In the data rows, 500 means zero.
Here are some points:
[533,414,722,494,488,490,508,492,495,382,669,743,658,400,500,374]
[661,053,472,352,573,534,519,547,508,347,253,470,999,246,456,117]
[689,499,420,458,513,533,392,521,538,571,438,397,889,159,463,519]
[429,276,308,455,521,426,620,491,484,483,405,344,260,721,468,259]
[674,876,030,553,494,429,376,463,500,730,447,053,465,314,502,940]
[374,165,758,444,459,613,504,422,519,208,457,617,640,563,528,000]
[610,124,598,410,458,567,460,499,485,293,256,611,999,339,514,003]
[523,248,271,404,531,480,610,477,475,540,180,360,689,528,494,282]
[484,871,237,566,502,437,200,476,497,700,495,000,283,451,499,982]
[574,496,570,473,510,495,425,505,499,465,388,494,788,291,495,489]
[586,106,408,319,493,523,568,534,472,395,208,386,999,358,515,063]
[421,306,823,539,450,504,499,573,495,310,770,668,456,537,512,267]
[317,210,636,520,492,548,600,529,471,250,659,568,274,654,512,005]
[426,089,819,372,585,640,449,543,502,203,543,710,666,454,520,000]
[438,208,426,399,497,521,583,468,492,391,224,361,617,562,495,017]
[536,675,689,568,496,479,409,542,520,563,546,705,419,422,525,851]
[416,737,954,609,456,485,497,453,494,497,605,977,238,671,434,842]
[543,046,409,382,531,517,512,553,506,478,378,419,875,371,486,080]
[378,543,406,547,511,468,614,525,510,486,638,433,035,734,518,353]
[815,607,059,445,493,454,484,490,500,647,287,286,999,102,504,646]
[745,817,000,528,489,433,500,471,500,758,369,221,692,270,525,895]
[436,817,491,559,511,456,262,486,479,661,550,261,288,513,500,999]
[328,504,986,472,543,491,548,464,479,378,666,934,301,575,414,674]
[426,075,701,456,431,514,615,523,469,147,570,602,631,544,474,050]
[440,884,333,591,494,434,229,474,501,689,520,111,200,540,505,999]
[538,630,540,476,500,523,328,483,494,512,448,499,645,326,492,701]
[299,505,893,434,554,484,495,420,456,557,633,932,314,633,435,591]
[412,623,780,553,442,376,451,459,478,567,801,817,283,651,579,559]
[571,416,833,428,550,603,442,541,488,292,585,798,690,416,445,337]
[466,658,137,547,531,402,593,455,505,689,497,327,036,749,488,748]
[611,218,227,380,496,497,552,541,510,557,235,380,884,411,501,367]
[597,780,142,543,497,448,350,477,493,710,466,073,456,364,497,824]
[400,674,774,549,565,598,478,484,465,614,741,716,260,583,490,757]
[656,272,253,359,513,511,591,523,477,499,143,385,990,319,483,258]
[755,592,069,440,496,425,576,457,502,695,189,299,999,287,499,675]
[454,016,734,497,539,548,580,546,399,126,565,776,482,576,433,000]
[433,673,627,527,501,488,332,490,519,529,492,510,339,485,496,766]
[330,612,524,594,507,500,615,540,474,408,588,546,080,774,488,413]
[396,701,500,576,491,502,644,503,534,455,588,591,087,742,525,646]
[401,278,922,431,584,559,466,475,458,349,509,822,659,442,493,166]
[324,495,836,411,536,502,443,547,546,345,635,950,323,677,484,728]
[548,347,569,496,520,536,553,523,496,520,653,562,704,325,504,329]
[746,819,000,527,492,442,478,467,494,768,408,198,663,282,516,882]
[548,114,370,326,484,476,580,499,447,380,204,441,964,440,536,093]
[521,471,166,477,512,459,578,477,501,694,376,320,423,618,490,635]
[453,404,829,480,478,468,526,523,613,321,525,831,409,605,411,234]
[397,925,244,596,495,420,164,471,503,710,522,000,135,580,501,999]
[349,456,790,581,517,559,581,580,463,515,776,768,274,682,422,376]
[677,828,030,499,486,436,589,488,487,778,341,285,609,431,513,925]
[689,895,000,557,503,429,490,482,496,754,402,179,494,368,512,945]
Here are 16 more points, each followed by its number:
[615,165,470,343,455,550,469,493,493,386,326,493,999,249,524,062] 0
[467,295,729,461,485,634,601,613,466,376,776,702,472,572,468,311] 1
[364,686,486,553,440,429,638,520,517,584,702,563,029,723,513,589] 2
[351,062,865,533,477,540,618,480,563,281,741,701,491,509,518,000] 3
[374,598,591,558,499,485,575,533,455,481,678,672,063,812,533,574] 4
[445,242,835,446,476,576,492,622,441,368,748,775,668,392,470,221] 5
[408,711,678,526,490,460,341,500,531,583,625,590,253,555,526,890] 6
[399,131,380,457,462,519,628,476,509,424,410,394,339,704,446,095] 7
[554,186,253,379,470,499,604,466,500,559,176,310,741,556,486,341] 8
[296,281,769,477,526,535,584,450,448,105,579,707,411,618,534,038] 9
[358,342,794,599,449,630,598,558,489,314,832,754,190,804,520,382] 10
[374,636,886,624,622,563,514,560,489,484,573,915,214,615,505,953] 11
[443,281,318,435,494,464,597,484,504,462,283,346,400,698,517,258] 12
[378,967,199,598,497,410,264,456,491,726,534,000,023,678,500,999] 13
[658,294,447,416,523,580,482,532,482,469,385,445,984,141,473,253] 14
[418,207,744,484,514,567,654,602,456,362,799,711,514,689,453,169] 15
Which of these numbered points is nearest to each point below, ignoring the 2 directions in which the first points spread most? Its number follows each.
[434,979,128,614,496,403,456,444,494,716,518,102,000,723,503,999] > 12
[391,231,400,541,495,483,643,506,517,548,579,364,135,763,447,060] > 7
[424,975,114,608,496,398,451,468,494,725,525,086,000,704,503,999] > 12
[530,189,578,385,492,533,486,504,512,422,467,525,810,395,561,066] > 0
[330,367,734,577,489,551,611,554,491,431,749,678,136,711,526,397] > 10
[437,845,528,578,501,433,335,460,510,632,531,469,266,525,513,999] > 6
[329,340,847,549,473,502,507,496,580,401,777,698,280,633,528,074] > 3
[362,256,708,491,489,509,520,481,450,135,406,707,610,582,537,047] > 9
[288,018,850,380,502,566,543,518,533,221,659,670,553,552,543,000] > 3
[609,666,282,499,501,478,332,494,500,652,431,176,581,315,512,685] > 0
[528,194,403,442,510,533,503,499,479,552,488,380,709,393,467,206] > 3
[405,762,477,575,488,438,589,520,473,626,693,536,021,805,512,847] > 4
[429,195,962,541,518,488,495,605,499,275,735,780,609,439,493,088] > 5
[686,511,347,473,510,504,404,506,501,587,430,360,831,202,470,548] > 14
[686,580,354,478,518,494,379,513,494,596,452,356,807,183,487,630] > 14
[422,000,770,467,548,550,570,598,494,161,647,673,591,587,537,000] > 10
[455,484,448,475,484,526,569,460,489,326,269,511,582,598,498,309] > 9
[370,514,756,559,506,514,586,545,497,552,823,699,195,716,579,370] > 15
[371,671,646,637,467,492,548,462,460,459,578,824,081,746,544,713] > 4
[398,867,406,625,494,388,595,528,512,706,575,565,000,796,566,999] > 4
[360,959,301,606,499,417,276,470,504,728,544,050,028,692,506,999] > 13
[392,747,820,645,584,427,482,567,543,589,604,906,210,684,472,999] > 11
[416,404,850,519,529,583,511,631,474,307,780,890,460,615,511,444] > 5
[390,406,914,471,405,571,655,488,567,293,771,797,235,725,518,340] > 10
[396,543,557,586,452,508,631,493,501,605,786,478,088,711,543,480] > 2
[311,234,761,506,555,661,524,527,547,354,717,735,360,676,549,087] > 10
[312,107,628,468,520,555,615,519,525,367,641,484,241,722,446,000] > 7
[320,153,433,435,502,519,555,453,526,441,507,376,268,699,491,000] > 7
[327,307,820,512,536,548,581,552,453,438,737,698,319,656,452,150] > 15
[679,942,000,562,512,410,494,469,496,751,451,175,375,435,513,989] > 4
[410,000,530,438,544,522,545,498,490,428,556,407,334,641,495,000] > 7
[491,110,294,363,459,505,595,469,507,549,251,352,677,555,469,284] > 8
[356,614,716,555,522,487,575,568,537,451,770,734,222,642,520,664] > 1
[749,625,230,476,517,480,402,482,493,578,374,300,942,122,494,671] > 14
[788,473,331,450,526,519,478,488,496,526,296,422,999,086,493,489] > 14
[420,315,434,495,506,540,621,498,497,421,633,417,330,732,512,350] > 10
[375,940,185,599,505,417,227,457,498,716,521,000,062,645,499,999] > 13
[388,938,263,604,501,429,261,475,500,718,507,013,072,644,503,999] > 13
[314,721,520,581,491,465,570,516,549,619,645,526,014,764,524,623] > 2
[282,465,801,594,496,546,595,633,515,428,785,805,229,646,488,445] > 1
[425,399,959,613,486,632,589,598,466,319,828,794,304,679,473,126] > 1
[404,751,884,622,484,437,579,438,527,504,557,877,251,677,485,994] > 11
[553,965,086,586,495,407,560,468,508,750,490,260,123,637,506,999] > 4
[634,680,189,514,499,469,383,496,492,681,449,165,586,307,505,740] > 0
[483,571,571,518,505,520,396,482,479,599,544,450,446,447,506,564] > 0
[326,585,899,622,571,493,522,545,468,393,550,999,338,634,527,628] > 11
[674,817,051,540,497,428,397,478,502,715,429,095,545,299,495,868] > 0
[461,000,492,441,524,493,618,535,500,392,434,384,433,693,477,000] > 7
[453,325,559,443,516,550,521,496,509,278,304,554,633,551,451,093] > 9
[418,932,394,652,470,438,587,494,487,758,549,558,000,804,549,999] > 4
Here are 16 other points, each followed by its number:
[609,584,414,478,504,514,436,468,494,519,340,387,775,311,494,628] 0
[461,673,750,615,488,434,431,498,455,609,575,766,312,583,502,922] 1
[372,271,411,515,508,507,616,502,483,453,518,433,181,722,523,000] 2
[409,249,848,522,510,531,596,582,456,264,741,795,396,701,524,226] 3
[590,413,624,499,538,497,468,512,481,419,592,623,721,276,506,429] 4
[535,617,414,516,483,487,446,511,498,657,610,398,379,444,520,653] 5
[656,234,261,314,454,481,533,494,513,519,106,405,999,242,520,249] 6
[462,954,113,602,508,406,506,454,493,722,516,155,063,691,512,999] 7
[786,610,151,483,512,471,440,487,497,668,368,248,923,110,519,668] 8
[547,147,489,410,505,548,612,535,502,317,470,466,777,402,477,159] 9
[325,083,563,526,477,586,600,494,473,386,674,463,228,741,472,000] 10
[532,507,578,509,478,524,356,515,493,550,513,437,680,312,503,521] 11
[460,988,105,601,507,418,528,465,491,728,526,191,000,718,499,999] 12
[528,000,450,360,529,559,544,508,495,352,331,433,999,372,457,000] 13
[371,000,804,377,446,637,469,491,468,247,633,599,570,576,569,000] 14
[533,977,076,596,502,408,508,452,503,729,499,192,124,603,494,999] 15
The same question for these:
[379,447,813,539,504,540,595,500,476,224,622,817,233,654,509,145] > 15
[363,765,653,564,527,411,591,497,489,645,637,793,017,703,557,807] > 6
[691,713,275,500,502,468,350,492,508,612,419,265,759,200,515,787] > 4
[440,573,179,506,499,460,636,493,511,662,392,349,128,745,484,632] > 12
[433,315,927,517,435,575,538,566,468,366,778,770,420,551,495,205] > 5
[576,929,039,571,482,415,492,468,497,735,468,142,255,517,500,999] > 15
[726,463,240,426,505,482,504,495,503,524,209,345,999,201,501,497] > 0
[388,688,782,551,524,482,452,476,523,719,723,913,161,707,496,999] > 1
[360,674,845,563,448,456,574,515,510,509,592,897,057,768,434,720] > 6
[340,416,453,518,480,463,594,522,521,413,493,418,122,770,467,000] > 2
[445,748,143,551,492,427,606,468,490,699,466,333,099,740,509,821] > 12
[316,020,609,455,491,551,567,496,436,281,622,468,385,636,461,000] > 10
[396,829,485,592,499,456,249,481,495,679,560,251,180,572,508,999] > 13
[396,597,238,548,498,438,610,462,531,579,478,328,044,750,503,324] > 2
[857,613,090,421,524,444,556,510,510,659,249,357,999,129,477,673] > 8
[433,000,522,370,496,582,615,474,505,169,347,493,699,576,477,000] > 7
[498,312,799,495,543,501,531,534,482,242,432,701,767,449,442,221] > 0
[627,304,591,431,513,558,510,567,463,253,484,691,982,278,528,275] > 4
[427,568,884,510,487,544,440,501,480,491,597,761,364,545,488,620] > 0
[436,747,696,595,493,402,416,530,464,586,638,768,232,601,528,913] > 1
[532,153,301,391,519,543,553,491,510,544,291,356,744,464,515,275] > 13
[495,000,531,285,493,547,530,546,510,351,304,467,866,493,540,000] > 13
[442,311,879,574,485,564,577,570,495,429,718,738,309,537,515,187] > 5
[651,181,358,360,491,482,553,480,522,391,134,441,999,283,455,145] > 6
[695,279,315,352,498,493,555,477,479,486,095,371,999,278,506,244] > 6
[386,756,418,586,469,474,623,484,488,555,642,496,014,772,506,625] > 12
[431,532,233,558,500,419,590,483,499,675,590,318,013,768,531,619] > 2
[719,553,345,453,519,497,380,472,506,543,401,349,902,149,509,634] > 4
[682,797,247,539,493,450,339,467,480,644,458,242,617,246,493,896] > 4
[382,811,611,639,473,488,548,509,540,625,763,725,005,804,465,871] > 3
[473,919,145,584,499,428,243,459,502,724,509,000,185,520,497,983] > 14
[692,400,396,405,475,498,440,483,490,437,244,393,995,197,482,341] > 0
[489,802,510,577,526,448,366,496,473,599,566,513,317,532,505,999] > 0
[479,723,914,499,570,431,564,506,470,588,608,840,200,568,534,893] > 1
[481,639,807,595,503,489,376,520,464,520,575,753,323,519,481,903] > 1
[389,956,248,603,505,410,356,469,504,734,541,100,000,724,488,999] > 7
[789,681,044,488,512,467,475,468,500,694,316,239,916,158,505,744] > 8
[406,645,902,526,509,445,431,462,505,559,566,999,141,662,493,854] > 1
[362,109,806,492,527,585,480,437,497,382,609,636,376,571,529,000] > 14
[741,700,160,502,523,481,361,485,513,660,418,212,803,149,519,735] > 4
[429,881,225,577,495,434,218,468,500,693,492,000,193,550,492,961] > 14
[505,062,331,371,532,497,601,480,453,485,267,379,751,518,520,141] > 7
[642,119,357,306,503,550,586,536,442,415,151,447,999,350,522,106] > 6
[562,627,453,527,492,497,286,496,499,588,442,346,645,308,501,686] > 11
[476,084,554,421,527,518,597,545,451,208,369,483,652,597,536,039] > 7
[553,577,456,515,509,507,351,496,515,575,452,338,644,304,501,615] > 11
[524,712,655,513,503,441,528,522,531,674,617,692,337,526,517,876] > 1
[504,908,140,578,494,431,236,472,508,729,503,000,246,465,508,976] > 14
[668,183,321,372,482,550,521,511,486,537,331,445,999,198,490,215] > 5
[443,735,626,558,509,494,364,459,508,582,516,486,334,527,503,846] > 0
